The rows of X fall into 3 groups, which share some directions, and each row is roughly a mix of its group's hidden directions.
X:
[[14,4,-41,-7,-32,-42,5,28,51,23,53,15,-22,-7],
[40,7,-37,12,-24,-18,22,28,41,22,50,45,-8,16],
[25,14,6,-61,-33,41,-12,15,-34,18,18,-26,-33,30],
[51,-2,30,-4,17,12,-16,17,40,37,0,8,-64,25],
[38,39,8,-47,-23,24,-4,35,-26,3,29,-6,-37,41],
[18,19,13,-70,-5,28,-5,19,-32,-19,51,-14,-12,31],
[9,-20,-16,12,-4,-13,28,-25,-40,-45,-73,6,27,3],
[-37,-17,-21,26,13,-1,34,-39,-14,-32,23,16,53,-42],
[41,31,32,19,0,26,-17,39,-18,-52,0,22,8,-46],
[-23,2,-44,-62,12,-31,10,-35,12,35,6,-27,-10,34],
[-3,-26,-19,-7,11,14,6,29,-51,-25,-79,23,-3,1],
[5,42,14,-30,34,13,9,-4,-1,54,42,15,-50,-23],
[-38,8,-38,-27,-17,-19,18,5,41,50,-5,-34,-9,46],
[-27,-18,-8,64,16,-9,29,-32,17,14,-32,15,33,-45],
[48,-2,35,-12,32,28,-25,24,14,40,-11,-11,-57,17],
[-10,-42,21,54,-27,-19,-9,-16,-11,-64,8,3,32,16],
[30,-16,-1,11,25,21,19,21,-25,-50,-68,27,22,-15],
[-31,1,34,-36,-13,-30,-6,-9,44,11,75,0,-2,-1],
[-45,10,20,-48,-18,-8,18,44,27,11,63,1,-2,7],
[7,-26,-30,4,25,0,24,-12,-56,-32,-69,16,-3,12],
[-47,2,-1,-6,22,35,-18,-30,-39,-26,-63,-23,14,-3],
[-42,-34,-40,-67,1,-17,26,6,10,39,6,-4,-3,26],
[-41,11,34,6,47,-44,27,9,15,-20,-12,5,59,-5],
[-15,-47,-1,36,-49,-29,19,-15,-8,-58,18,7,27,11],
[39,-12,-45,-6,10,-16,4,-18,-21,-27,-60,3,22,-50],
[49,26,40,7,30,31,11,31,19,37,8,9,-44,26],
[-35,-5,-34,14,-26,-35,8,-48,-2,-23,-33,1,43,-43],
[35,-1,14,32,-5,-13,44,-4,48,33,64,-6,-3,-10],
[-31,5,-39,-35,10,-13,6,-5,24,64,-23,-24,-29,39],
[2,50,-5,-22,16,9,-52,-9,3,64,-3,-31,-34,1],
[14,8,14,-56,-3,2,-42,37,7,-16,34,-23,-16,57],
[-27,31,34,1,46,22,-7,-38,-43,-3,-49,-30,2,-8],
[35,17,-5,-63,-34,9,-28,20,-25,-1,22,-16,-42,34],
[47,-1,12,36,4,26,-2,34,-1,-53,39,32,-4,-38],
[-20,-15,14,-3,19,16,7,-35,-44,-32,-60,-35,29,-31],
[39,-17,-17,2,-25,-13,5,58,56,8,48,20,-10,5],
[44,2,-11,-4,-33,-44,3,54,45,13,40,2,6,21],
[47,-38,-13,10,18,-22,-8,-32,-27,-19,-37,-32,39,-38],
[30,-25,-31,14,13,22,54,2,-25,-6,-65,23,17,-16],
[-33,2,35,-6,1,31,-21,-44,-36,-22,-58,0,21,31],
[-37,-9,-43,-32,-57,-23,-23,-39,26,-21,-24,15,14,7],
[34,-5,-42,3,10,11,39,43,-8,-56,-41,25,-12,-3],
[-30,-35,-15,-24,-59,-19,-4,-46,25,-27,-31,-7,19,-24],
[-61,-9,-40,-10,-44,-7,1,-54,8,-14,-29,-19,17,-7],
[-20,16,43,40,-23,19,34,12,30,43,34,-22,-11,39],
[40,2,39,47,-11,12,-33,4,11,-49,33,14,18,-37],
[-46,10,-37,24,-44,-9,7,-33,10,-40,-19,2,49,-21],
[61,21,39,43,39,14,-4,33,1,35,-5,-6,-18,16],
[-2,42,0,-43,18,10,-5,-12,17,70,47,-21,-13,-7],
[-52,-25,-2,-46,-54,-27,-35,-27,27,-22,7,-1,0,1],
[42,8,-20,7,-8,-29,6,27,50,29,63,25,-21,3],
[49,2,37,-5,15,37,0,16,22,34,2,11,-69,13],
[-52,-9,-34,-25,-51,-29,-5,-48,16,-18,0,-15,31,12],
[-4,13,24,-14,17,-3,-23,8,58,35,66,8,-36,-4],
[57,21,23,32,49,5,24,51,-7,24,7,-21,-11,-15],
[15,55,7,-23,35,7,25,-52,-19,53,13,-14,-10,-14],
[52,-13,-43,-1,27,-22,-1,11,-29,-21,-43,-13,20,-50],
[-55,-5,-26,7,-5,-17,-3,-3,-35,-60,-4,-6,53,-23],
[18,-45,-39,-18,17,-8,-10,1,-32,-41,-33,-7,16,-60],
[-43,1,26,-14,-15,6,-14,31,20,29,81,-10,-2,13],
[-33,13,-40,-61,2,-4,-1,-1,-43,36,24,-31,-14,28],
[23,-37,-19,-9,-42,-4,-48,1,29,36,-8,-12,-52,27],
[32,-16,-31,-10,-52,47,-16,-37,-4,31,-3,-12,-46,-12],
[-28,-3,-44,-66,-1,-30,30,-30,7,36,-2,-23,1,26],
[33,37,27,42,48,22,19,27,1,44,18,-1,-34,2],
[41,33,0,-61,-1,22,8,-1,-22,10,60,-14,0,30],
[-44,3,-43,20,-31,-27,4,-15,-36,-34,-22,-1,46,-30],
[-35,38,15,10,-37,-4,14,6,46,35,37,-9,-8,53],
[-55,-17,-29,34,-6,-34,-16,-8,2,-48,-21,0,48,-21],
[-51,-10,-25,-50,20,-26,-4,-18,-11,34,-13,-21,-21,52],
[48,6,25,54,7,15,-23,6,-16,-61,5,24,-6,-29],
[24,-12,-41,-13,45,-10,-48,-6,-31,-18,-41,-5,-9,-46],
[22,3,-8,3,-22,-31,-8,39,40,35,64,19,-34,16],
[-49,14,-14,-16,11,20,18,-44,-44,-27,-55,-1,11,-25],
[46,17,15,-52,-5,17,-14,9,24,19,46,-10,-30,49],
[43,57,42,54,6,19,-26,-2,-5,-27,0,-6,1,-24],
[60,6,45,17,62,13,-1,5,-17,14,35,23,-11,-1],
[-14,-18,-23,65,14,-14,16,-41,17,-1,-27,20,22,-52],
[2,-40,7,58,-44,-11,-10,-5,-8,-55,-28,3,33,2],
[-30,-27,-14,-33,-48,-14,-36,-47,5,-33,-25,10,31,22],
[-59,-35,-35,-19,-54,3,-14,-31,14,-27,-18,-5,21,10],
[34,-27,-32,10,-46,-1,-41,-4,25,23,-3,6,-64,13],
[-17,0,-10,-4,-39,-24,-15,4,69,33,52,-14,-26,10],
[-37,0,-38,3,-27,-14,9,-44,-11,-53,3,6,46,-37],
[19,27,61,13,-2,-17,22,21,14,36,56,-6,-7,36],
[6,54,22,-42,28,2,2,-8,41,51,37,-5,-19,-17],
[1,73,24,-30,31,13,-2,0,5,47,36,-16,-24,-6],
[-1,-12,31,3,23,21,-19,-36,-53,-25,-61,-19,32,10],
[-37,11,34,-22,10,-22,-36,-2,56,41,33,-9,-28,22],
[-28,-24,-1,54,26,-25,39,-23,-1,-1,-21,31,23,-52],
[-8,36,18,-7,9,-5,-4,30,75,9,52,-20,-4,27],
[-62,-26,5,53,18,-9,18,-4,16,-23,-18,12,48,-23],
[-49,30,49,5,-28,24,15,16,18,28,24,7,-30,45],
[38,-5,20,27,-11,4,-34,12,-19,-79,-5,16,20,-31],
[12,14,33,41,-37,15,-13,-1,-60,-32,-23,1,29,-37],
[-30,57,14,0,9,-16,-11,-5,6,42,50,4,-26,50],
[-31,16,-35,-53,-5,-20,-5,-34,-28,47,-8,-40,-6,27],
[15,43,4,-57,49,9,-13,-12,4,50,1,4,-33,-22],
[-37,32,38,24,-1,25,3,-13,7,39,39,8,-22,59],
[40,5,-38,2,-23,-23,25,18,48,11,52,45,1,10],
[46,-11,-1,-2,-29,36,-7,3,21,45,23,7,-64,27],
[-21,-9,10,-16,12,27,-11,-35,-30,-44,-68,-16,37,-6],
[24,-5,55,6,57,10,1,39,30,34,5,5,-30,27],
[-46,-24,-40,-28,-65,-22,-3,-21,19,-26,-16,-7,26,5],
[40,-14,-38,-2,-45,46,-17,-20,-13,40,15,-11,-46,2],
[4,73,17,-32,29,22,-9,-4,-15,56,2,-26,-8,-9],
[9,12,-12,73,15,-9,5,4,-6,29,-63,7,-5,-34],
[-41,-14,-44,0,-48,-11,-2,-44,-11,-41,-10,-1,33,-33],
[52,5,24,-21,13,35,-17,15,27,43,23,-11,-44,39],
[-3,43,26,-46,65,0,22,-13,6,32,2,17,-37,-2],
[34,21,-43,16,2,-35,-10,36,34,40,49,6,-25,12],
[4,25,14,-69,-17,4,-14,31,-19,-35,39,-12,-7,44],
[-41,26,-19,-34,-1,-18,0,-12,11,65,-17,-33,-25,39],
[-58,1,23,2,34,-15,30,15,-29,-25,-11,-5,63,-14],
[-56,0,29,11,40,-13,6,40,-26,-41,-19,-5,45,-3],
[37,30,11,21,48,32,33,59,-3,16,19,19,-24,-6],
[45,0,-34,17,-54,22,-9,-14,14,39,5,11,-56,10],
[54,-8,-23,-15,-31,25,2,-20,-6,55,32,1,-48,9],
[0,67,1,-50,-20,-1,5,1,-6,42,37,-13,-22,-31],
[-42,14,-36,9,-19,-24,19,-21,-30,-44,4,4,60,-25],
[-6,0,4,8,-27,-13,-38,-4,41,15,85,-17,-17,3],
[-16,34,3,-42,53,13,5,6,15,66,7,-5,-33,15],
[-47,22,35,-7,33,-34,20,40,-17,-20,-15,-7,54,14],
[21,-41,-55,-8,17,-20,-10,-21,-27,-28,-22,-10,19,-58],
[36,-32,-37,-8,21,-14,-13,10,-19,-31,-47,-24,17,-57],
[-34,30,43,11,-8,34,2,-3,28,26,36,19,-19,60],
[42,-7,-26,-9,-55,21,-4,-30,3,49,-6,0,-53,-2],
[50,1,32,-25,25,48,1,-6,29,19,36,7,-47,14],
[-17,-9,10,-14,26,17,-7,-64,-35,-36,-46,-16,34,-20],
[-2,-51,28,69,3,-2,-22,-10,-15,-50,-8,24,3,12],
[-28,9,18,7,32,33,-8,-51,-46,-13,-60,-14,9,-6],
[-4,46,10,-46,26,-14,-18,-23,40,54,21,-15,-32,1],
[-26,-5,47,-1,-37,17,-3,30,23,15,47,18,-14,58],
[40,-32,-13,13,-21,41,-5,-15,7,60,13,1,-56,3],
[36,-16,13,60,-25,23,-14,33,-4,-40,4,33,-10,-41],
[41,-20,-54,-8,13,-27,7,18,-18,-24,-34,-12,17,-59],
[49,14,43,-23,24,12,-2,21,34,43,9,-1,-44,34]]

One row of each group comes first, with its name. Which group is each row after those in?
[-6,-6,-2,-14,3,-15,6,3,-9,-34,-99,2,22,12] | G
[-17,23,4,-10,22,0,-16,-40,-42,-21,-72,-30,28,1] | V
[-27,-18,-18,57,9,-18,18,-29,-3,6,-49,9,25,-54] | P

[-57,10,-12,-14,7,25,-4,-3,-37,-21,-69,-26,-6,-24] | V
[37,-10,-24,14,9,16,5,2,-59,-57,-48,9,18,-15] | G
[58,9,29,23,16,11,18,77,-3,18,-3,8,-18,2] | V
[20,51,-7,-59,56,5,-25,-13,-3,26,17,-13,-27,-3] | G
[43,-27,1,-24,-24,16,-19,-15,38,34,24,6,-63,20] | P
[-62,-22,-17,-28,-61,-10,-2,-40,13,-25,-13,-3,21,7] | V
[-30,0,30,19,12,48,18,-44,-37,-15,-48,-14,31,19] | V
[44,-19,-22,2,-34,29,1,-16,-12,63,10,0,-55,2] | P
[0,-5,9,-46,38,10,13,14,-49,-5,67,-13,29,15] | P
[-37,-1,-22,-43,5,-40,-4,-47,14,44,-2,-26,-22,38] | G
[-31,2,24,6,55,-44,17,42,-42,-30,-3,12,30,-12] | P
